The same turns and mirrors carry the whole set onto itself, and each row onto the other rows of its family. Which rows share a family with each named row? Give them in list order.
These 27 rows form 9 families of 3 rows each.
Rav: [  7 -12  51 -18  39 -30 -23   7  26  -7  40  -7  25   8  28  20 -12 -14
 -11  26]
Tobu: [  0 -18  30 -28  33 -27 -30  -2  14 -23  36   5  24  -9  29   0 -22  -3
 -18  10]
dagis: [ 15 -27  23 -22  39  -4 -17  -7  18 -31  34 -14  27  -1  30   4  -2  -8
  -8  33]
migu: [ 10  -6   7 -31  16 -24   2 -12   3   4  -4  -4 -37  21  60  22 -17 -29
 -10 -21]
supen: [  8   5  -8 -21  37 -13  -2  -6  -2  11  -1  22 -21   9  39  31 -14 -27
  -3 -12]
Gidek: [ 12 -18  52 -25  17  -6   2  20   9   7  40  -9  20  12  19  21  10  -2
  -8  17]
luzal: [ 11 -24  25 -45  37 -10 -15   4  29 -15  25   6  29   4  13   1  -9  -9
   1  17]
Rafud: [ -4 -10   9 -12  13 -13   2  -8 -17  -9  -5  15 -18  17  57   6 -33  -7
 -19 -24]
rede: [ -1  -3  34 -31  39 -14 -23   3  14 -38  46   8  16  23  26  -1 -20 -11
  -1  22]
fup: [  2  17  44 -10  19   7   5 -34  19 -35   6 -23   0  21  36  12   2  20
 -33   1]
Vifi: [ 23  -5  27 -36  35 -33  15   0  -1  10  23  13 -22  12  39  10 -10 -38
 -19 -21]
pak: [  7  21  45  -4  17   7  11 -34  16  -9   5 -22  -2  43  44  29   4  -8
 -30   6]
bedun: [  5  14  34  -9  18  -4  13 -20  14 -26  -1 -52  -2  30  31  33   4  -2
 -14 -17]
luni: [ 22 -17  23 -34  30 -22 -12  -1   8 -11  10  -7  21  -5  10   8  13 -15
   5  33]
Rozov: [ 13  23  30  -1  21  15  11  -1  31 -14 -20 -22  -2  21  14  27  -3  -5
 -10   4]
Reze: [ 11 -31  29 -38  26 -16 -18  17  24  -7  29  -3  24  -2  45  10  -7 -16
   8  24]
dida: [  8  13  38 -20  26  15  17 -28  24 -24   0 -31  -4  17  16  36   3   6
 -12 -14]
fetap: [ 12   5  21  11  16   6  16 -25  28 -30  -5 -30  -7  26  30  20  -5   0
 -24 -11]
vofe: [  8  12  32 -14  15  11   4 -26  43 -19   4 -37  18  27  33  34   4  -6
 -20  -7]
bos: [ -9  -5  12  -6   7 -29 -13  -4 -15 -18  14   6 -29  30  32   7 -35 -21
  -2 -20]
Lur: [ -2  18  37  -2  16  -1  16 -34   4 -48  16 -16   7  36  26  23   0  -2
  -7  -7]
dupok: [ 11  19  33 -16  12  23   3 -16  15   7  10 -20   3  37  21  22  -9 -32
 -34 -19]
ges: [  5 -22 -11 -17  33 -21 -11   1  -4  -5  11   7 -32  15  52  17 -31 -15
 -14  -7]
fetuv: [  4 -17  21 -38  41 -20 -12   2  28 -18  40  -3  38  17  36   2   6 -12
  -2  16]
Vusum: [ -8  -7   7 -14  21 -14 -12   8   3   7  11   3 -34  19  56   3 -22 -33
   2 -17]
keler: [ -2 -14   7 -24  14  -4  -2  -7  -6  10  -1  12 -40  10  37  10 -19 -22
   0 -21]
monu: [  9 -16  18 -13  21 -33   3  -2 -14   9   0  11  -8  29  53  12 -33 -40
 -10 -13]

The rest of the family of Gidek: Vifi, dupok
The rest of the family of Vusum: bedun, fetuv
The rest of the family of Tobu: Rafud, fup
The rest of the family of vofe: migu, Reze
The rest of the family of fetap: dagis, ges

The same turns and mirrors carry the whole set onto itself, and each row onto the other rows of its family. Which rows share a family with each named row? Give them in list order.
These 20 rows form 5 families of 4 rows each.
Nibe: [-25 -20 -33  -8   3   1 -19 -12 -15   5]
gilu: [ 4  2 35 -2 10  2 18 -4  7 -3]
vap: [-16  -6  18 -14 -17   5 -14  18  14  -4]
tudad: [ 8 12 33  4 -5 -9 15 -2  4  6]
Logug: [-25  -8  14 -14 -19  -1 -15  21   4   9]
mem: [ 16  14  22   8   1 -10  12 -12  13   2]
Bov: [ 13   5  25   9   3  -5  12  -2  15 -12]
sopu: [-25 -24 -25  -5  -2   8 -28   6 -15  10]
dev: [  9  10 -10  22   5  -5  12 -31 -27   8]
rim: [-24 -18  11 -18  -8   5 -11  19  10 -11]
zabik: [ 14   4 -20  21  11  -7   4 -32  -8   2]
Lakug: [-20 -13 -33   9   1  15 -28 -10 -12   9]
mibiv: [ 19   5  24  13  10  -5  18 -10   2  -3]
telit: [-27 -16  10 -18  -1   7 -19  13  14  14]
mib: [  4   5 -22  11   7  -3   6 -38 -21   5]
Bim: [  6  -5 -26  22  14   1  -2 -26 -27   4]
bod: [-29 -12 -26  -8 -10   9 -22  -5 -21  -1]
Tupo: [-15 -15  25 -14  -5   3  -9  21  12   1]
kedaf: [-23  -9 -29   3 -12   5 -21  -7 -27  11]
Fuv: [  9   4  -9  27  14  10   9 -26 -21  -6]

The rest of the family of rim: Nibe, Bov, zabik
The rest of the family of mem: vap, mib, bod
The rest of the family of tudad: Logug, dev, kedaf

The same turns and mirrors carry the whole set onto itself, and each row onto the other rows of its family. Which rows share a family with each named row? Give them in list order.
These 32 rows form 4 families of 8 rows each.
vevuf: [ 26  22  34 -11  14  36  13  41 -32]
miduf: [ 23  18  37 -21  23   2  19  50   3]
Linad: [  5 -23  29 -12   8  30  -6  22 -39]
ger: [ 23  28  51 -14  28  10   4  38  -1]
megof: [ -1  -5  34   2  14  44 -12  14 -26]
dag: [-17 -13  34 -19  25  19   0   3   7]
fase: [ 14  33  27 -19  24   5  17  24  14]
segor: [  7   1   5 -36  17 -16  12  31   4]
Teb: [ 2 10 53 -8 30 28 10 23 10]
kepo: [ 22  23  -3 -27   9  10  14  29 -32]
fovo: [  3 -14  56 -15  26  22   6  41   1]
Daz: [ -3  -4  -3 -14   7  18 -12   2 -26]
pero: [ -5 -24   1 -21  13  27  -2  10 -23]
Sef: [ 32  21   9 -20   5   5  10  38 -33]
ziza: [ 17  24  10 -30  21 -16   2  22  -1]
kis: [ 31  28  22 -10  19  30  20  42 -18]
fak: [ 11  11   7 -30  22 -14   6   9   8]
Gudi: [ -5   7   6 -30  20  -5   8   5  10]
dugi: [ -9 -15  15 -29  20  -3 -13   5  -6]
Vosur: [  2 -14  35 -13  13  44   0  24 -37]
savup: [ -8 -22  26 -24  24   7  -6  -1   4]
seso: [ 19  32  -4 -12   8   9   2  19 -20]
Dad: [  8 -10  40  -4  20  49   5  30 -23]
ropoz: [ 27   6  41  -6  10  31   6  42 -35]
lupi: [ 26  26  40 -16  29   4  14  28  10]
dun: [ 6 -5 58 -9 32 23  0 19  5]
pavi: [-11 -30  24 -29  19   4  -1  21  -2]
Mapeb: [ -1 -13  -2 -28   7  20  -1  11 -36]
Zof: [ -2 -13  56 -13  28  24 -11  20  -7]
gup: [ 17  13 -15 -26  12   8  13  23 -21]
gab: [ 10 -11  -4 -26   1   6  -2  18 -36]
Nadi: [ 22  31  32   4  16  35   3  32 -22]

The rest of the family of ger: pero, ziza, kis, dugi, Dad, Zof, gup
The rest of the family of Teb: Linad, dag, fase, Sef, Gudi, ropoz, gab
The rest of the family of segor: miduf, megof, fovo, Daz, seso, pavi, Nadi

The same turns and mirrors carry the whole set onto itself, and each row onto the other rows of its family. Which rows share a family with each named row? Give them in list order.
These 32 rows form 4 families of 8 rows each.
vaku: [ 12  28 -11 -46  13 -13 -22  11   6 -26  32  10 -18  -9  -8   9  -3 -33
   3  -5  35]
Fol: [-11 -19   3  -2   5 -23  -6  -8   6 -16  20  -6 -34   9 -30 -14  13 -12
   9  22  12]
Bafed: [  8  -1   5 -23  12  22 -15  22  -3  10  21  13  21  -6  17  14 -15  -5
  -7 -30  32]
lipu: [  0 -47  10   4  -4  -8  20  11   2   6  12  -3 -36  14  22  12  -3  -3
 -14  -3   3]
Pupi: [-19 -15   1   0   0 -23  -6  -5   6 -19  22  -9 -36  12 -21 -21   8 -14
   4  19   6]
siku: [ 15 -34   5 -11  -6  -2  -6   9 -11   8  20 -32 -18 -23 -30   1 -25  -7
  -2 -13   7]
fesap: [ 13 -21   9 -32 -35  -2  -1   6   8  13  19   3 -32  -3 -10   8  34  -3
  17  -1   4]
bonul: [ 11 -33  15  -3 -13   2  -7  17  -4   6  20 -26 -18 -27 -24   5 -26  -4
  12  -8  13]
Rokuz: [ 16  26 -13 -58  10  -7 -21   3  -3 -22  26   6 -15 -12  -7   1  -3 -26
   2 -13  36]
tuf: [ 15 -18   3 -45 -34  -5   2  10   8   3  13  -4 -34  -7 -10   9  30  -9
  10   9   1]
veb: [  9 -16   8 -44 -38  -3   1   7  17   9  15  -1 -31 -13 -10   5  25   1
   7   7  10]
suz: [  5  32   5 -33  19 -17  -8  -1  11  14  21  14  -1  18  26  -7  22 -12
   7  -2   2]
gaz: [ 17  14  -7 -15  37  -7   0   6  -8 -10  23 -10 -23  -3  33  -6 -39 -15
  -5 -29   9]
faba: [ 13 -35  16  -8 -11   3  -9  13 -12  10  14 -23 -21 -20 -26  -2 -28  -3
   0 -11   3]
bozam: [  1 -45  11   3   0   1  22  10   8   2   5   1 -34  12  11  14  -8   6
 -17  -3   9]
vefum: [  5  30 -17 -47   6 -17 -17  16  -4 -20  28  10 -16 -17  -7  -1  -7 -28
   8  -8  36]
Kabat: [ 11  28 -21 -48  11 -10 -18  12   0 -23  33   8 -13 -11  -3   4   2 -31
   9 -10  35]
nos: [  0  31  -5 -28  29  -8  -2  -5   8   4  15  16   1  19  23 -13  22  -4
   5  -3   5]
bubu: [ 16   9  -7 -17  39 -11   1   2  -6  -2  25  -1 -29  -2  30  -8 -38  -9
 -10 -31  14]
vapi: [  4  30   0 -30  21 -14  -6  -8   8   5  22   9   0  15  31 -11  24 -10
  12  -4  10]
dozu: [-13 -13   4   1   3 -27   1  -7   6 -19  14 -15 -27   9 -25  -9  14 -13
  11  24  11]
navug: [ 19  -1   8 -30  12  15  -7  17  -6  11  14   8  22  -7  19  24 -10  -8
  -4 -29  35]
motop: [  4 -47   9   1   4   6  21   5  12   3   7  -4 -30  19  14  17   2   3
 -12  -7   7]
boki: [ 19   9 -11 -11  46  -9   1   7 -13  -7  22  -4 -23   2  25  -4 -32 -17
  -3 -25   5]
Pode: [ 13 -35  11  -7  -9   4  -7   7 -13   4  15 -29 -22 -24 -21  -8 -26   0
  10 -15   8]
zoruz: [ -3 -48   1   1  -3   3  25   9   1   0   7   0 -28  10  16  12  -2   7
 -15  -6  13]
nar: [  8   6   5 -24  10  17  -5  22  -4   7  16   6  24  -4  24  18 -15  -8
  -7 -31  31]
Gegit: [ -8 -16  -3   6   1 -30   0 -10   1 -19  28 -10 -36   0 -26  -8  12 -13
   4  19  14]
Mikep: [ 10  14  -6 -22  42 -12  -1   7  -7  -4  14 -11 -21   2  22 -11 -42 -14
  -2 -28  11]
vapot: [ 14 -23   4 -43 -30  -8   1   5  11  13  16   4 -35  -8 -14   5  31  -2
   7  10   5]
zema: [ 12   1   4 -34  14  24  -9  23   2   3  12  11  20  -4  27  17 -13  -7
 -12 -19  29]
Pef: [  3  29   8 -28  16 -10  -8  -4   8   3  17  19  -5  14  38 -12  22  -6
  11   0   8]

The rest of the family of faba: Fol, gaz, bozam, Kabat, vapi, nar, vapot
The rest of the family of lipu: fesap, bonul, Rokuz, nos, Gegit, Mikep, zema
The rest of the family of Pupi: siku, veb, vefum, navug, motop, boki, Pef

